(in the rows, 128 means zero)
Where one turn sends some rows of the set: a few examples, then the rows asked:
J421: [107 128 129 103 140 122  90 109 138 124 120 160 112 156 144 130 145 144
 143 138 112 145]
J280: [114 133 138 115 159 108 145 126 145 140 148 127  98 143 116 151 111 138
 165 109 121 138]
J208: [116 131 125 106 138 118  96 102 139 125 114 159 113 161 143 122 144 142
 147 126 122 138]
J131: [137 151 161 115 140 133 119 121 123 120 160 160  89 127  87 121 114 118
 162 121 116 128]
J114: [ 85 132 142 122 160 121 107 110 166 149 136 167 119 132 124 137 139 140
 150 121 123 132]
J129: [ 87 119 156 104 130 101 117  95 137 169 118 146 105 142 124 130 139 137
 140 123 108 152]
J78: [110 118 158 124 103 129 129 150 140 137 115 168 132 131 106 133 131 128
 157 159 105 127]
J468: [115 112 139  95 120 106 117 144 164 132 119 129 114 118 134 123 144 131
 128 137 107 136]
J192: [102 163 151 103 137 141 105 118 144 172 132 130 114 136 113 141 136 144
 166 131 128 158]
J996: [140 123 171 102 105 115 110 114 128 124 136 163 111 123 105 117 130 108
 125 141 110 133]
J13: [109 115 140  88 113 110 124 141 161 146 115 128 117 116 129 133 139 134
 134 141 113 138]
J592: [122 136 114 120 139 140 138 144 134 127 134 146  96 127 103 140 123 134
 159 156 117 115]
J181: [116 138 130 112 154 122 146 122 137 146 152 128  96 149 118 147 110 146
 162 116 121 144]
J897: [139 130 179 120 132 128 126 122 148 150 158 154 128 163 123 111 148 143
 135 141 112 149]
J693: [115 132 146  99 124 119 111 128 143 122 128 151 102 101  85 140 105 116
 158 125 105 131]
J334: [113 131 142 100 124 123 112 124 142 125 129 148 105 108  84 147  98 120
 153 127 103 140]
J185: [ 99 157 159  99 141 137 114 123 139 140 134 168 114 151 149 137 147 127
 156 123 140 129]
J705: [ 96 114 144 109 127 105 121 112 136 146 108 135  99 111  90 136 116 119
 151 135 100 139]
J798: [140 152 159 119 141 142 120 119 131 128 168 162  97 128  89 122 112 120
 146 124 116 128]
J171: [124 129 138 105 128 138 149 154 115 153 147 124  97 139 116 129 128 147
 150 160 117 138]
J306: [ 98 128 144 112 160 120 100 106 172 150 125 167 127 136 124 136 133 146
 158 120 123 127]
J188: [104 151 154  96 140 136 110 130 144 140 131 169 110 145 149 124 139 135
 162 114 140 126]
J955: [144 135 183 117 137 129 119 135 148 139 157 152 127 163 125 114 144 141
 144 135 115 151]
J204: [129 114 160 134 146 124 145 119 128 140 149 179 105 151 112 129 127 134
 148 154 107 112]
J894: [139 126 169 104 122 124 111 124 117 138 137 158  97 129 116  99 147 123
 126 159 115 144]
J506: [111 120 167 114 123 124 145 143 141 175 140 131 125 125 106 144 133 140
 154 160 107 131]
J70: [123 106 146 128 135 119 146 117 126 157 148 129 111 152 103 122 136 145
 135 158  98 137]
J838: [138 125 173 104 115 116 103 114 132 116 135 168 112 125  94 114 130 112
 137 139 103 133]
J384: [124 161 169 122 148 147 124 127 125 154 153 143  98 130  94 135 116 130
 176 134 118 142]
J27: [123 141 149  92 152 127 108 107 130 163 141 147  82 142 136 113 153 145
 127 143 129 146]

J70 moves to J171
J280 moves to J468
J27 moves to J192
And these:
J421 moves to J185
J181 moves to J13
J996 moves to J798
J693 moves to J838
J894 moves to J384
J78 moves to J204
J306 moves to J208

Where one turn sends some rows of the set: a few examples, then the rows asked:
J419: [110 140 139 125 137 126 140 138 115 140 122 152 152 122 130 132 135 185
 100 143 127  96 144 134 152  86 129 131 150 104  84 134 150 123 144 130
 108  93]
J842: [128  91  96 132 139 132 121 135  96 119 148 145 164 101 138 122 142 182
 116 112 122 125 129 115 136 121 129 132 148 103 130 126 126 130  97 135
 123 122]
J397: [126 129 118 161 106 137 140 128 151 137 105 142 177 156 135 122 138 189
 122 143 168 135  99 128 127  96 150 133 131 113 118 138 147 121 125 139
 111 102]
J146: [115 144  99 170 137 143 122 156 114 144 107 143 159 120 122 119 131 165
 103 126 131  96 126 133 135 114 141 135 154 106  87 142 147 139  98 114
  95 122]
J178: [117 134 111 150  91 135 128 135 169 132 113 133 161 153 122 121 158 188
 120 128 149 131 115 121 114 107 141 126 131 106 125 133 148 121 125 134
 110  97]
J804: [105 131 151 133 138 133 136 149 116 152 123 149 162 123 138 144 121 167
  95 147 138 109 128 136 140  82 136 122 146 107  96 139 149 130 134 120
 104 108]
J57: [127 121 112 160 106 127 137 127 165 135 103 134 156 155 124 122 151 200
 118 140 147 127 109 130 121 110 130 119 120 103 127 133 144 124 128 138
 107  92]
J406: [126 101 118 135 135 144 130 131 104 128 138 147 170 104 141 114 150 159
 133 114 114 122 132 131 120 122 135 136 125 108 113 142 125 124  65 127
 125 107]
J723: [120 134 113 115 154 117 129 160 115 140 116 155 149 138 120 107 131 148
 122 145 125 113 114 124 159 100 118 132 153 118  94 134 152 109 107 120
  82 113]
J458: [120 138 126 130 132 157 126 118 112 116 103 116 137 156 124 130 121 159
 134 131 128 135 132 142 153  96  91 168 143  84 103 154 116 106 121 116
 114 122]
J500: [144  96 101 135 130 121 119 136 111 138 128 149 168 103 143 116 143 181
 124 114 107 135 125 118 117 129 126 144 131 103 107 138 129 129  81 127
 115 130]
J86: [120 127 116 142 111 143 119 117 154 122 110 151 166 163 131 118 144 183
 119 138 154 106 112 132 118 104 147 120 119 117 124 144 146 115 133 149
 104  91]
J876: [139 102  95 127 133 134 128 134 106 127 152 143 155  97 133 115 157 176
 126 127 125 129 126 130 118 125 130 145 137 102 120 138 114 118  88 137
 132 128]
J687: [121 120 107 158 105 141 150 116 157 123 104 131 158 156 133 123 156 193
 119 133 156 147 110 137 140 101 128 124 127  95 116 142 147 106 131 151
 111  91]
J134: [115 117 103 147 107 140 142 130 156 139 107 138 165 167 127 121 152 197
 116 125 150 126 110 127 132 102 137 136 138 109 126 143 160 107 129 150
 110  82]
J179: [120 140 138 118 120 152 127 120 112 128 104 116 129 151 118 131 126 172
 143 139 137 145 138 128 149 101 113 152 138  93  96 148 106 100 131 103
 119 126]
J273: [ 96 158 100 170 141 132 141 149 119 127 110 146 153 114 131 122 144 162
 101 126 132  96 138 140 136 103 143 138 147 115 102 131 143 133 100 131
  95 112]
J54: [117 145 125 135 126 151 134 117 103 127 100 120 141 151 117 127 127 162
 147 143 132 154 139 128 142  91  99 154 145 109 108 150 109 100 127 104
 124 114]
J971: [125 114 109 157 116 139 122 128 164 145 107 143 157 160 127 116 148 200
 113 123 146 135 104 125 134  91 128 129 131 107 112 134 168 117 130 139
 107  95]
J191: [127 104  98 124 130 138 126 145 105 133 151 138 160 110 138 118 156 177
 129 129 121 142 125 121 121 129 132 131 135  98 118 120 108 113  72 130
 119 124]
J363: [125  94 105 141 145 131 132 132 101 123 147 148 171 113 158 128 150 183
 130 118 117 120 137 120 132 127 130 142 137 100 126 128 120 119  87 132
 126 131]
J426: [109 142 112 131 133 155 137 112 109 104 118 115 140 141 122 133 133 168
 138 131 131 148 138 127 158 107  80 150 138  97 114 148 111 105 121 117
 125 121]
J402: [113 146 125 110 133 152 130 129 101 122 107 120 141 147 106 131 111 166
 122 147 130 140 121 118 144 102  93 163 140 103 114 149 120 108 124 115
 124 125]
J650: [109 139 134 144 136 158 135 121 102 127 104 110 138 143 120 127 120 149
 140 131 133 146 120 131 160  97 101 157 142  96 107 152 118 106 127 120
 111 133]
J443: [127  93  84 140 130 132 135 127 116 123 141 143 157 103 148 123 154 194
 130 103 117 135 138 121 128 128 126 133 126 104 113 137 125 114  99 140
 133 117]
J770: [108 134 116 131 164 116 138 152 117 144 119 155 141 136 118 111 141 165
 131 140 124 121 123 149 159 108 114 133 150 112  78 133 144 109  95 133
  88 110]
J668: [115 129 135 124 133 167 132 119 102 122 102 121 140 167 109 113 121 169
 122 138 123 126 138 134 138 103  95 148 132 110  92 143 119  95 115 106
 116 120]

J397 moves to J402
J178 moves to J179
J668 moves to J406
And these:
J57 moves to J54
J363 moves to J134
J842 moves to J971
J770 moves to J273
J146 moves to J804
J443 moves to J687

